Turns in one plane each, and the order they were made in; the first pair answered:
turn Z_315:
[ 20,  -5,  22,   1, -26, -12,   1,  11,   5,  13,  11, -41,   8,  -6,   6,
 -30,   2] |-> [ 19,  34,  21, -16,  -4,  -2,   6,  -1,   3,  38,  13, -16, -15,  16,  -8,
  -3,   5]
[ -3, -12, -11,   9,  -2,  -2,   1,   2,   5, -11,   1,   1,   1,  -6,  12,
   1,   8] |-> [  1,   4, -13,   1,   6,  -2,   2,  -3,   5,  -2,   2,   8,  -9,   3,   8,
   9,  13]
[-11, -28,  -9,   8, -13,  -1,   3, -12,   6,  -7,  -3,  -7,  16,   4,   5,
   2,   0] |-> [  4,  -4, -18,   0,  -5,  -2,   7, -17,  -2,   4,   0, -10,  -5,  24,  11,
   9,  13]
[ -2,  16,   2, -16,  10,   0,   4,  -9,   9,   0,   8,  13, -10,  -4, -13,
   8,  -6] |-> [ -1, -13,   2,   1,  -7,  -4,   3,   0,  10, -17,   4,  -3,   8, -21,  -6,
  -9, -11]
turn Z_578:
[-12, -42, -15,  18, -29, -12,   1,   7,   8,  -8,   3,  -6,  15,  -9,   2,
 -35, -22] |-> [ 27, -12, -26,   5, -27, -15,  -3,  13,  -5,  11,   2, -28, -14,  18,  14,
 -38,  -2]
[ 26,  23,  -3,   0,   3,   0,   5,   8,  -5,  -3,   5, -21, -28,  30,  35,
  -2,  15] |-> [ -5,  40,   9, -11,  22,  12,  10, -12,   4,   9,  12,  16, -28,  25,   8,
  24,   3]
[-25,   3,   5,  -3,  10,  16,   4, -18,   5,  -1,  -2,  32,   1,  -4, -15,
  15,  -1] |-> [-20, -27,   1,  13,  -8,   8,   0,  -6,   4, -21,  -7,  13,  17, -18,   1,
  -6,  -6]
turn Z_704:
[-13, -22,   2,  10,  21,   3,   9,  -3, -21, -12, -14,  28,   7,  11,  -1,
  16,   0] |-> [ -2,  -4,  16,  -4,  27,   4,   2,   3, -25,   7, -12,  22,   5,  15, -22,
  18,   1]
[-12,   8,   6,  -7,   7,   7,   6,   2, -12,  -9,  -4,  16, -11,   3,   2,
   6, -14] |-> [ -2,  12,   8, -10,   6,   5,   2,   7, -12,  -2,  -4,   9, -15,   6,  -4,
   5, -10]
[-33, -48,  -4,  30, -33,  -9,   3, -13,  -1, -25,  -1,  21,  16, -38,   2,
 -21,  -4] |-> [-24,  -9,  33,   0, -19,  -3, -15,   0,  -1,  15,   6,  19,  20, -38, -58,
  -9, -12]
[ 19,  24,  -3,  -6,   7,  -8, -13,  16, -15,  12,   9,   3, -25,  13,  19,
  -9,   7] |-> [ -3,   0, -18,   9,   3,  -8,  -1,   5,  -6, -11,   6,  20, -18,   5,  42,
 -10,   6]
Then:
(two turns a pair)
[  8, -17,  -6,  15, -33,  -5,  17,  11,  -6, -30, -15,   4,   5, -21,  10,
 -30,  -1] |-> [-19,  13,  13,  -2,  -8,   9,  21,  -8,   1,  -7,  -8,  44,   1, -20, -31,
   2, -11]	Z_315 Z_315
[-21, -53,  -7,  17, -17, -19,  11,   9,   8, -42, -10,  11,  29, -35,  22,
  -8, -16] |-> [ 33,  13,  34, -28, -10, -19, -18,  42,  -7,  24,  -3, -28,  15, -16, -42,
  -5,  -6]	Z_704 Z_704
[ 14,  24,  -7, -15,   0, -11,   6,   7, -27,  18,   8, -17,   1,   1,  33,
  -8,  10] |-> [-20,  16, -11,  -9,  14,   0,  17, -15, -19,   9,  11,  16,   0,  -3,  35,
  10,   5]	Z_704 Z_315
[-18,  37, -16,  -4,  28,   8,  36, -36,  15,   2,  -1,  46, -27,  10, -11,
  45,  15] |-> [ 26, -34, -21,  34, -30, -18,  19,  11,   4, -42, -16, -35,   7, -17,  36,
 -19,  17]	Z_315 Z_578
[ 18,  20,   4,   2,   1, -26, -15,   0,  20,  26,  -9,  -6,  -3,  19,  -3,
 -11,  22] |-> [  8, -10,  11,  15, -12, -28, -13,   6,  23,   9,  -9, -10,  18,  -3,  -5,
 -21,  10]	Z_315 Z_315
[  6,   4,  22,   0,  -1,   4,  -9,  10, -16,   1,   0, -17,   5,   4, -12,
 -13,   3] |-> [ 11,  11,   9,   0,   4,   4,  -3,   3, -21,   0,   1, -13, -11,  20,   2,
  -8,  13]	Z_704 Z_578
[-23,  -6, -21,  -7,   3,  16,   2, -23,  29, -16,   2,  28,  14,   0,  12,
  23,  -4] |-> [-22, -14,   4,  -7,  -7,  18, -12,  -6,  31,  -9,   2,  14,  36, -19, -13,
  14, -15]	Z_704 Z_578
[ 34,  23,  30, -11,   9,  -8, -25,  24, -12,  32,   1, -26,   6,  15, -37,
 -14,  -2] |-> [ 20, -19,  33,  10,  -9, -13, -24,  30,  -6,  10,  -2, -31,  33, -10, -26,
 -31, -16]	Z_578 Z_315
[-56, -10,   6,   9,  12,  12,  13, -26,  13, -13,   8,  45,  12, -15, -12,
  27, -10] |-> [-35, -16,  33,   1,  -6,   9,  -2,   4,  11,  -1,   9,  14,  36, -31, -44,
   9, -19]	Z_578 Z_704
[ 22,  -9,  -5,  -8,  -8, -11,  -8,  13,  -9,  -1, -28, -35,  -3,   0,  17,
   5,   1] |-> [ 19, -10, -12,  -4,  -2, -10,  -4,   3,  -9,  -6, -28, -25,  -9,   6,  31,
   9,   6]	Z_704 Z_578
[  0,   8,  20,  -2,  14,  -6,  -5,  11,  10,  19,  15,  -2,   5,  -2, -27,
   3, -19] |-> [ 10, -20,   5,  16,  -5, -13,  -3,  18,   7,  -4,   8, -22,  11,  -6,   4,
 -17, -12]	Z_315 Z_704
[-17, -27, -30,  35,  15,   0,  40,  -8,  -7, -52,  -7,  23,   9, -11,  40,
 -20,  15] |-> [ 17, -33, -18,  34,  -8, -10,  23,  22, -14, -46, -11, -17,  23, -17,  34,
 -43,  18]	Z_704 Z_315
[  3,   2,  13,  10, -46,  -3,  14,  12,  -2,  -1, -15, -34,   2,   7,   7,
   1,   4] |-> [  5,  11,   4,   9, -41,  -4,  18,   6,  -4,  -2, -15, -32,  -7,  15,  15,
   5,  12]	Z_704 Z_578
[-10,   7,   1,  13,  31,  37,  49, -18, -10,   3,   8,   1, -32,   0,  25,
  46, -21] |-> [ 10,  24,   9,   4,  32,  34,  41, -10, -17,  19,   9, -16, -42,   8,  17,
  44, -13]	Z_704 Z_704
[-22, -17, -13,  21, -18,  -9,  -9,  22,   9, -12, -15,   4,  16, -29,   4,
 -11, -25] |-> [  4,  -4,   2,  11, -19,  -9, -20,  39,   3,   4, -17, -19,  12, -22, -11,
 -15, -22]	Z_704 Z_578
